In the rows, 128 means zero.
One turn sends every row of this set to another row. A few are shown first. Where does it send the rows asked after them?
rutav: | 156 | 127 | 130 | 147 | 126 | 135 | 126 | 163 | 142 | 127 | 162 | 138 | 114 | 135 | 117 | 135 | 134 | 113 | 111 | 128 | 109 | 149 | 123 | 129 |
daf: | 160 | 121 | 130 |  98 | 106 | 103 | 140 | 142 | 127 | 136 | 117 | 124 | 141 | 129 | 108 | 101 | 125 | 145 |  95 | 112 | 137 | 128 | 123 | 111 |
Fovuz: | 136 | 129 | 146 | 141 | 133 | 132 | 112 | 119 | 138 | 118 | 100 | 135 | 115 | 116 | 127 | 110 | 139 |  99 | 133 | 122 | 136 | 119 | 129 | 157 |
Dok: | 143 | 132 |  93 | 132 | 130 | 129 | 139 | 145 | 127 | 139 | 116 |  77 | 145 | 127 | 128 | 137 | 169 | 123 | 109 | 125 | 145 | 130 | 115 | 147 |
Fop: | 136 | 120 | 135 | 117 | 129 | 134 | 141 | 104 | 145 | 155 | 123 |  94 | 128 | 141 | 107 | 148 | 167 | 120 | 102 | 133 | 149 | 128 | 100 | 120 |
nozur: | 128 | 126 | 104 | 143 | 135 | 149 | 142 | 135 | 128 | 132 |  98 | 131 | 127 | 130 |  95 | 114 | 126 | 128 | 159 | 112 | 120 | 108 | 115 | 137 |
dozun: | 148 | 135 | 141 | 137 | 120 | 128 | 131 | 166 | 137 | 127 | 167 | 131 | 107 | 126 | 124 | 143 | 136 | 122 | 110 | 140 | 111 | 139 | 132 | 123 |
Vov: | 148 | 108 | 130 | 109 | 106 | 106 | 139 | 145 | 119 | 139 | 124 | 128 | 144 | 127 | 111 | 106 | 110 | 147 |  99 | 125 | 139 | 130 | 126 | 107 |
mubot: | 133 | 123 | 132 | 120 | 142 | 124 | 122 | 108 | 129 | 149 | 120 | 101 | 114 | 130 |  90 | 138 | 156 | 135 | 108 | 136 | 157 | 129 |  96 | 122 |
letum: | 121 | 127 | 115 | 140 | 133 | 144 | 142 | 144 | 122 | 132 | 106 | 131 | 114 | 121 | 103 | 120 | 126 | 139 | 162 | 119 | 110 | 102 | 132 | 126 |
tev: | 129 | 119 | 108 | 142 | 137 | 144 | 138 | 134 | 128 | 138 |  96 | 130 | 107 | 131 | 101 | 128 | 127 | 142 | 149 | 116 | 109 | 106 | 108 | 132 |
pako: | 154 | 121 | 126 | 111 | 113 | 111 | 132 | 133 | 137 | 149 | 132 | 111 | 153 | 130 | 107 | 105 | 120 | 153 | 100 | 117 | 134 | 126 | 128 |  98 |
tur: | 112 | 127 | 154 | 128 | 118 | 147 | 109 | 114 | 144 | 127 | 104 | 133 | 114 | 120 | 131 | 112 | 125 | 105 | 135 | 123 | 142 | 119 | 137 | 141 |
vafoz: | 151 | 133 | 135 | 141 | 121 | 131 | 125 | 169 | 134 | 115 | 150 | 129 | 107 | 126 | 114 | 143 | 138 | 110 | 107 | 134 | 106 | 147 | 137 | 131 |
Dazu: | 121 | 131 | 128 |  97 | 139 | 152 | 148 | 164 | 118 | 133 | 131 | 110 | 105 |  99 | 128 | 138 | 134 | 102 | 133 | 124 | 121 | 148 | 111 | 115 |
Mefim: | 152 | 139 |  99 | 127 | 138 | 138 | 135 | 145 | 132 | 149 | 115 |  77 | 139 | 133 | 128 | 139 | 165 | 120 | 122 | 119 | 143 | 128 | 127 | 149 |
Zap: | 149 | 122 | 122 |  99 | 109 | 116 | 132 | 148 | 132 | 141 | 120 | 133 | 145 | 125 | 111 |  99 | 115 | 145 | 101 | 116 | 137 | 119 | 123 |  98 |
Dig: | 126 | 130 | 144 | 137 | 119 | 147 | 130 | 116 | 128 | 112 |  98 | 136 | 119 | 122 | 127 | 113 | 133 |  97 | 150 | 124 | 139 | 116 | 136 | 141 |
rasan: | 143 | 132 |  91 | 128 | 125 | 133 | 131 | 146 | 140 | 162 | 123 |  80 | 147 | 134 | 123 | 130 | 167 | 128 | 117 | 134 | 143 | 121 | 122 | 134 |
mev: | 124 | 124 | 150 | 148 | 122 | 126 | 109 | 123 | 138 | 117 | 104 | 141 | 129 | 120 | 129 | 107 | 130 | 110 | 129 | 117 | 144 | 111 | 140 | 144 |
Rolu: | 132 | 121 | 142 | 137 | 119 | 131 | 115 | 117 | 138 | 120 |  99 | 132 | 123 | 106 | 120 | 116 | 135 |  95 | 143 | 113 | 126 | 121 | 148 | 148 |
zak: | 135 | 109 | 139 | 119 | 134 | 119 | 133 | 110 | 142 | 159 | 120 |  98 | 123 | 124 | 103 | 147 | 164 | 133 | 104 | 136 | 153 | 137 | 111 | 135 |
kodu: | 144 | 127 | 135 | 135 | 115 | 133 | 123 | 164 | 136 | 121 | 166 | 122 | 110 | 125 | 116 | 137 | 148 | 111 | 109 | 127 | 107 | 137 | 139 | 134 |
gosa: | 118 | 123 | 138 | 114 | 130 | 124 | 132 | 100 | 136 | 162 | 129 | 105 | 116 | 131 | 112 | 138 | 155 | 116 | 120 | 137 | 158 | 134 |  91 | 126 |
rurir: | 138 | 128 | 103 | 129 | 131 | 138 | 132 | 131 | 132 | 155 | 123 |  74 | 140 | 127 | 128 | 121 | 176 | 121 | 113 | 138 | 139 | 135 | 117 | 132 |
kul: | 155 | 120 | 129 | 106 | 115 | 111 | 131 | 135 | 126 | 128 | 120 | 121 | 144 | 119 | 124 |  92 | 120 | 152 | 102 | 110 | 132 | 124 | 120 | 105 |
Lofi: | 125 | 122 | 108 | 135 | 141 | 135 | 144 | 140 | 131 | 124 |  89 | 128 | 124 | 128 |  91 | 115 | 130 | 126 | 153 | 121 | 112 | 106 | 116 | 121 |
fosa: | 143 | 135 | 108 | 135 | 131 | 140 | 131 | 138 | 134 | 144 | 123 |  70 | 143 | 127 | 136 | 133 | 172 | 123 | 116 | 133 | 135 | 126 | 119 | 145 |
supag: | 121 | 116 | 115 | 141 | 135 | 142 | 144 | 144 | 121 | 128 |  93 | 136 | 119 | 128 |  91 | 121 | 135 | 130 | 146 | 108 | 109 | 107 | 117 | 133 |
Per: | 148 | 135 | 133 | 147 | 127 | 136 | 127 | 166 | 130 | 126 | 165 | 133 | 117 | 123 | 119 | 127 | 140 | 109 | 131 | 135 | 111 | 141 | 144 | 130 |
bati: | 123 | 124 | 110 | 146 | 132 | 149 | 138 | 128 | 126 | 138 | 103 | 139 | 109 | 128 |  98 | 114 | 127 | 130 | 156 | 117 | 124 | 108 | 128 | 139 |
dadi: | 110 | 132 | 140 | 104 | 144 | 151 | 140 | 147 | 134 | 137 | 133 | 121 | 117 | 100 | 139 | 143 | 128 |  90 | 127 | 126 | 127 | 142 | 115 | 108 |
navi: | 107 | 124 | 132 | 101 | 137 | 134 | 138 | 164 | 125 | 121 | 134 | 130 | 108 |  97 | 126 | 144 | 141 | 110 | 132 | 129 | 126 | 152 | 127 | 109 |
zal: | 135 | 125 |  97 | 111 | 101 | 118 | 126 | 134 | 169 | 143 | 104 | 120 | 142 | 132 | 126 | 131 | 108 | 107 | 104 | 106 | 135 | 133 | 104 | 130 |
kif: | 146 | 133 |  93 | 124 | 132 | 136 | 127 | 151 | 131 | 147 | 118 |  83 | 137 | 119 | 141 | 122 | 173 | 119 | 114 | 131 | 141 | 124 | 114 | 143 |
suv: | 136 | 124 |  99 | 100 |  99 | 115 | 128 | 136 | 163 | 149 | 111 | 117 | 146 | 134 | 115 | 140 | 112 | 110 | 112 | 101 | 140 | 149 | 118 | 119 |
mugu: | 118 | 134 | 137 | 107 | 131 | 151 | 154 | 156 | 124 | 116 | 144 | 133 | 108 | 103 | 137 | 145 | 133 | 101 | 125 | 124 | 131 | 136 | 128 | 112 |
Gutuz: | 150 | 126 | 118 | 101 | 107 | 112 | 132 | 134 | 145 | 143 | 119 | 123 | 145 | 126 | 119 | 100 | 117 | 143 |  97 | 110 | 135 | 117 | 133 |  96 |
Fego: | 129 | 131 | 113 | 103 | 106 | 122 | 136 | 122 | 180 | 142 | 131 | 119 | 133 | 127 | 127 | 135 | 106 | 105 | 110 | 105 | 146 | 133 | 115 | 125 |
beb: | 135 | 122 | 106 | 102 |  92 | 130 | 137 | 127 | 170 | 138 | 119 | 121 | 145 | 142 | 114 | 130 | 114 | 114 |  98 | 114 | 146 | 131 | 113 | 113 |
pem: | 137 | 119 | 110 | 112 |  93 | 118 | 141 | 145 | 176 | 147 | 124 | 114 | 143 | 135 | 128 | 132 | 114 | 103 | 107 | 100 | 128 | 134 | 113 | 129 |
Pamat: | 144 | 136 | 136 | 142 | 127 | 131 | 142 | 162 | 136 | 131 | 164 | 132 | 107 | 125 | 130 | 143 | 131 | 114 | 122 | 132 | 106 | 148 | 135 | 116 |
digo: | 136 | 117 | 144 | 111 | 143 | 124 | 129 | 114 | 136 | 153 | 129 | 102 | 115 | 129 | 109 | 139 | 162 | 133 |  99 | 128 | 148 | 141 |  93 | 132 |
pepa: | 109 | 126 | 128 |  98 | 133 | 140 | 143 | 162 | 121 | 123 | 135 | 130 | 106 | 100 | 135 | 140 | 124 | 109 | 121 | 116 | 118 | 146 | 107 | 114 |

mugu goes to Fop
Vov goes to kodu
Per goes to rasan
Where do these go?
zal goes to pepa
Rolu goes to suv
dozun goes to fosa
supag goes to daf
bati goes to Gutuz
tur goes to Fego
Dazu goes to mubot
rutav goes to kif

